Rotation paths and how fast each direction turns (degrees each step)
Each turn is a multiple of 5 degrees from 10 to 175, or 0.
Each row of a path follows its step; steps can be skipped.
Path 1:
step 0: [  6  -1 -42  -4   9   0  -8 -19  -7 -29 -22  11   0  11   0 -18  -3   9
  17   4  -9   6 -11 -11  36   1  14 -18  31  19   5 -38   7   5   7 -10
 -25 -44  -8 -33  -8 -13 -12  -2   6  12   7   9  16]
step 1: [ -9  -8 -42 -19  13  11  18  34 -10  10  12  -8  -2   6  -2  15 -19 -39
  -8 -11   9   2   7 -14 -10  19  -6   7  23  10   2   1   0  32   1  -3
 -14  29   5 -18 -16 -39  26   1 -12  18  17  18 -26]
step 2: [-14  20 -29  -3  10 -22   1 -11 -11 -10  13  20   6   8 -16   1   3 -15
  -3 -21 -13 -17  -1   0  23  -2  -7 -12  28 -22 -12   8 -23  10  22  18
 -30 -39  11  -3  16   5 -20  -9  21  11 -32  38  -1]
step 4: [-21   2  -8  -3  22  23  32  -4  10  -1  12  -2   7  10 -25  29   0 -19
  -4   3 -18  -2  16  11  36   8 -29  33  19 -30 -19  17   0   7  22  13
   3   6  31 -26  -1 -14   0  -8  -3  29  -9   9   8]
step 5: [ 12  32 -10  18  37  -4  24  10 -18 -33 -14  26  10  -9 -16  -2 -15   7
  13   5 -15   4 -19  17   2  19  10 -18 -11 -34  11 -28 -15   6   6   8
 -22   7   8  -7   1   1 -24 -16  10 -28   9  22 -23]
step 6: [-13   0 -30 -22  23   6 -17   4 -23  11 -35  -7  -7  -6 -25  10  -9   0
  23  16   4  -4  -8   5  30   1   4  27  16   1  -2 -19  -9 -12  17  15
   1  19  21 -41 -20  -5  -1   4   3  28  17 -33  10]
step 7: [ -6   8 -16   2  24  32  41  26  15  -8  -2  -4   0   1 -31   7 -25 -16
   8   7  17   1  -2  16  13  13  11 -27  14   8  22   5  15  29   3   3
 -18 -17  20  -3   0  -4 -27 -26 -25   4 -15  11  -9]
step 8: [ -5  15 -46  -1  26  -8 -42   7 -18  27  -8  -6  14 -15  -3   0 -11  -8
  32  -2  -8  -5  -1   7  -3  18  -3  -9  33 -13  -4 -13 -23 -15  19  20
 -29   4 -12  -2 -24   4  -4  -1   3 -24  -8  -2 -26]
step 9: [  8   4 -53 -29  10  11  18   6   3 -16 -11  -3  -1  24 -15  -4 -11  12
  13  14   4 -28  22 -37  28  -9 -12   6  -2  18  11 -11  21  10  -5  13
   2 -32   8  -6 -28  -6 -16 -12  -8  24  -6   2   2]
step 10: [-12  25 -34   3 -16   7  18  16 -11  10  40   1  14  13   7  37 -25 -23
   9  -4 -10  -9 -21  22  -3  33  -5   1  28 -20  -1  11  -5   5  -1   7
  -6   0   9   5 -24 -27  12 -32  -2 -16   9   6 -18]
Speeds:
[ -2   3  -4   4  -2   8   4   1  -2   0   2  -6  -3   1   6   0  -6   1
  -4  -6  -3  -1   0 -11   0  -6  -4  -3  -9 -10  -4  -8  -4  -5  -6   4
  -3  -1  -3  -6   0   0  -1  -2   5   5  13   1  -4] => 85
[  1  -3  -5  -6   3  -3  -8   4   0   2   3   6   1   1  -4  -5   4   3
   3   3  -2   3   1  -2  10  -2   4   5 -10   7  -6  -5   3   0 -10  -2
   3   2  -6  -1   2 -11  -2  -6  -3   5   4  -6   6] => 125
[  6   6  -1  -9  -3  -5  -8   1  -3  -6  -3   1   1 -10   1  -4   1   5
  -2   2   1 -10   6   2  -4  -4  -3  -5  -4   2  -9 -10  -2  -5   5   4
  -1   1   6  -1   5   2  -1  -1   7  -4  -6   2  -3] => 120
[-5 -2  3  4 -4  7  5 -2 -2 -4  3  3  0  0 -1  0  5 13  0 -3  2  2  3 -3
  3 -7  6  5  1  6  8  0  2 -5  0 -4 -7 -4  4 -3 -1 -4 -9 -8  6 -1 -8  6
 -7] => 155
[  3   2  -1  -4  -7  -4   1  -2  -6  -1 -10   3   0  -6   4   9   2  -1
   0   8  -5   3  -3  -9   2  -4   7  -3   0  -1   8  -4   1  -7   4   0
   5  -4  -1   5  -4   4   5  -3  -6  12  -1   1   3] => 120
